[[106 157 126 136  99 127]
 [121 131 136 134 128 121]] out 121

[117 144 110 100] out 117

[120 133 122 126 112 103 132] out 120

[150 119 146 135 106] out 150

[119 129 156 127] out 119

[[128 119 115 122 151 136 130]
 [131 112 114 122 126 141 134]
 [120 149 139 136 111 134 130]] out 120

[129 119 154 144 146 102 129] out 129
---
[[122 149 155 131 140]
 [133 115 123 121 134]
 [127 139 129 140 131]] >> 127

[[113 129 127 131 129 126]
 [129 105 128 136 130 127]
 [128 107 133 133 127 126]] >> 128

[[101 153 141 103 101 125]
 [154 114 128 150 152 156]
 [127 143 150 119 139 140]] >> 127

[[146 130 130 135 140 122 112]
 [144 137 135 141 134 119 103]
 [144 135 134 140 136 118 106]] >> 144

[[107 103 141 115 116 129]
 [120 145 119 146 112 100]
 [135 133 138 114 145 142]] >> 135

[[133 121 137 150]
 [125 111 128 132]
 [130 118 141 118]] >> 130

[[127 135 137 125 134 155 121]
 [128 133 138 131 127 112 133]
 [127 134 124 127 130 148 128]] >> 127

[[155 140 150 127 121 131 119]
 [116 151 114 135 144 149 116]
 [125 132 107 131 133 150 136]] >> 125
---
Q:
[[117 115 131 134 157 129 148]
 [108 149 143 154 142 147 132]
 [129 152 152 155 121 108 119]]
A: 142

Q:
[[126 104 136 141]
 [130 106 129 128]
 [131 138 123 133]]
A: 106

Q:
[[121 124 143 121 138]
 [143 141 113 138 115]
 [145 143 156 114 135]]
A: 113

Q:
[[124 156 130 133]
 [125 118 117 103]
 [137 124 118 154]]
A: 118

Q:
[[152 141 144 140]
 [130 113 101 121]
 [118 119 105 136]]
A: 113

Q:
[[125 125 133 129 123 131 131]
 [130 134 127 128 154 126 128]
 [127 133 127 129 105 127 131]]
A: 154

Q:
[[130 146 153 121 136 135 137]
 [132 138 138 117 112 126 128]
 [120 133 124 129 133 150 125]]
A: 112

Q:
[[130 133 154 121 127 116 120]
 [121 116 114 117 145 118 144]
 [130 134 150 120 112 126 107]]
A: 145
---
[[132 105 125 135 142]
 [144 156 131 126 110]
 [114 112 127 123 131]] ans = 127

[[117 137 121 151]
 [137 144 113 128]
 [129 146 156 131]] ans = 156

[[141 118  99 129]
 [122 116 120 106]
 [150 146 100 137]] ans = 100

[[152 124 126 132 129]
 [109 129 124 120 128]
 [109 129 125 119 128]] ans = 125

[[106 148 119 103 139]
 [123 119 107 114 118]
 [143 136 124 140 135]] ans = 124

[[125 106 140 127 115 127]
 [127 130 124 117 152 137]
 [131 149 129 130 125 128]] ans = 129

[[129 119 131 131 122]
 [123 146 130 126 125]
 [128 109 139 135 106]] ans = 139
---
array([130, 109, 101, 134, 133]) out 130, 133

array([109, 119, 122, 115, 155]) out 109, 155

array([130, 126, 141, 150, 149, 129]) out 130, 129

array([133, 127, 130, 129, 144, 106, 121]) out 133, 121

array([134, 154, 147, 155, 137, 120, 139]) out 134, 139

array([[117, 136, 130, 113, 122, 115, 132],
       [106, 118, 126, 113, 132, 105, 138],
       [117, 109, 126, 129, 138, 109, 131]]) out 117, 131
---
131  123  135  127
143  107  113  142
114  114  124  121
value 127

149  149  146  108  127  109
128  132  119  133  121  133
value 109

140  132  153  121  111 value 111

128  139  129  103  114 value 114

154  138  128  118  122  107 value 107

128  149  125  115  114  118 value 118
---
[131 118 152 104 117 115 113] out 104
[119 103 130 134 112 129 139] out 134
[114 122 132 127 152 126 130] out 127
[117 137 118 106 142 120 125] out 106
[139 143 123 135 157 144 116] out 135
[129 121 104 148  99 106 128] out 148
[113 148 131 134 118 149 111] out 134
---
[[114 143 130 145 132 131 133]
 [ 99 119 141 129 127 124 128]] Answer: 132

[[146 126 107 124 101 117]
 [144 146 135 131 126 114]] Answer: 101

[111 105 133 122 108 131 115] Answer: 108

[[116 153 147 143 106 122]
 [129 116 128 117 132 130]] Answer: 106

[138 150 109 136 131 120 125] Answer: 131

[[132 152 140 131 117 113 113]
 [121 120 148 129 110 144 138]
 [106 137 137 122 141 135 145]] Answer: 117

[157 143 122 125 124 142 122] Answer: 124

[130 126 140 151 124 133] Answer: 124
---
[[110 136 107 131 127 130]
 [119 127 128 146 117 134]
 [156 128 146  99 145 156]]	107

[[151 129 137 146 115]
 [131 137 132 151 132]
 [110 132 102 131 113]]	137

[[127 121 133 121 137 103]
 [141 120 131 125 127 143]
 [127 121 130 120 126 124]]	133

[[141 124 125 139]
 [121 147 134 146]
 [128 145 137 154]]	125

[[135 117 121 105 136]
 [121 122 126 131 114]
 [125 116 124 124 116]]	121

[[ 99 113 141 119]
 [140 108 127 153]
 [122 131 129 129]]	141

[[126 135 109 128 105]
 [134 125 118 108 111]
 [137 119 122 108 122]]	109
---
[[125 122 149 130 137 129 129]
 [116 117 121 138 153 135 124]
 [143 128 134 131 126 128 146]] out 126

[[121 154 131 156]
 [127 128 122 130]
 [124 122 107 117]] out 122

[[136 144 112 123 128]
 [140 133 102 115 122]
 [125 134 131 135 131]] out 131

[[113 148 123 128 111]
 [120 140 123 125 117]
 [104 154 128 138  98]] out 128

[[123 122 126 127 139]
 [139 133 138 135 146]
 [150 107 121 133 141]] out 121

[[129 123 118 135]
 [108 112 110 140]
 [106 117 115 120]] out 117
---
Q:
132,124,130,130
129,106,130,132
A: 106

Q:
130,130,133,126,127,155
127,121,129,137,126,107
120,136,123,121,129,116
A: 137

Q:
108,121,138,113,109
137,145,106,110,126
A: 106

Q:
128,129,128,128,128,127
155,121,132,139,137,127
A: 139

Q:
156,124,126,127,124
122,123,146,134,138
127,122,135,123,114
A: 146

Q:
127,123,126,112,136,123,126
118,135,132,100,141,116,121
A: 141

Q:
116,122,129,144,116,111,102
120,128,125,146,117,128,106
A: 117
---
array([126, 119, 146, 112, 153]) -> 146
array([151, 111, 102, 137, 125, 129, 117]) -> 125
array([129, 114, 157, 152, 121]) -> 157
array([104, 156, 138, 102]) -> 156
array([108, 135, 123, 123, 146, 107, 125]) -> 146
array([155, 127, 140, 116]) -> 127
array([110, 103, 117, 104]) -> 103
---
[[122 118 126 120 125]
 [113 115 126 116 124]
 [149 156 133 151 137]] => 149

[[139 133 129 131 124 138]
 [122 150 117 112 117 145]
 [127 139 124 133 135 144]] => 127

[[131 138 130 123 127]
 [135 157 151 110 141]
 [124 129 139 134 138]] => 124

[[115 126 125 133 138 139 132]
 [155 139 145 115 122 108 120]
 [106 121 119 144 142 145 132]] => 106

[[150 122 120 124 140 120]
 [140 136 118 127 126 123]
 [114 144 126 132 110 132]] => 114

[[114 119 108 120 117 114 118]
 [117 129 115 132 130 125 116]
 [118 125 104 123 123 113 111]] => 118

[[111  99 126 113 135 122 145]
 [128 144 126 138 127 109 134]
 [125 152 110 128 143 109 134]] => 125

[[141 129 115 118 117]
 [116 122 149 143 139]
 [128 133 118 126 122]] => 128
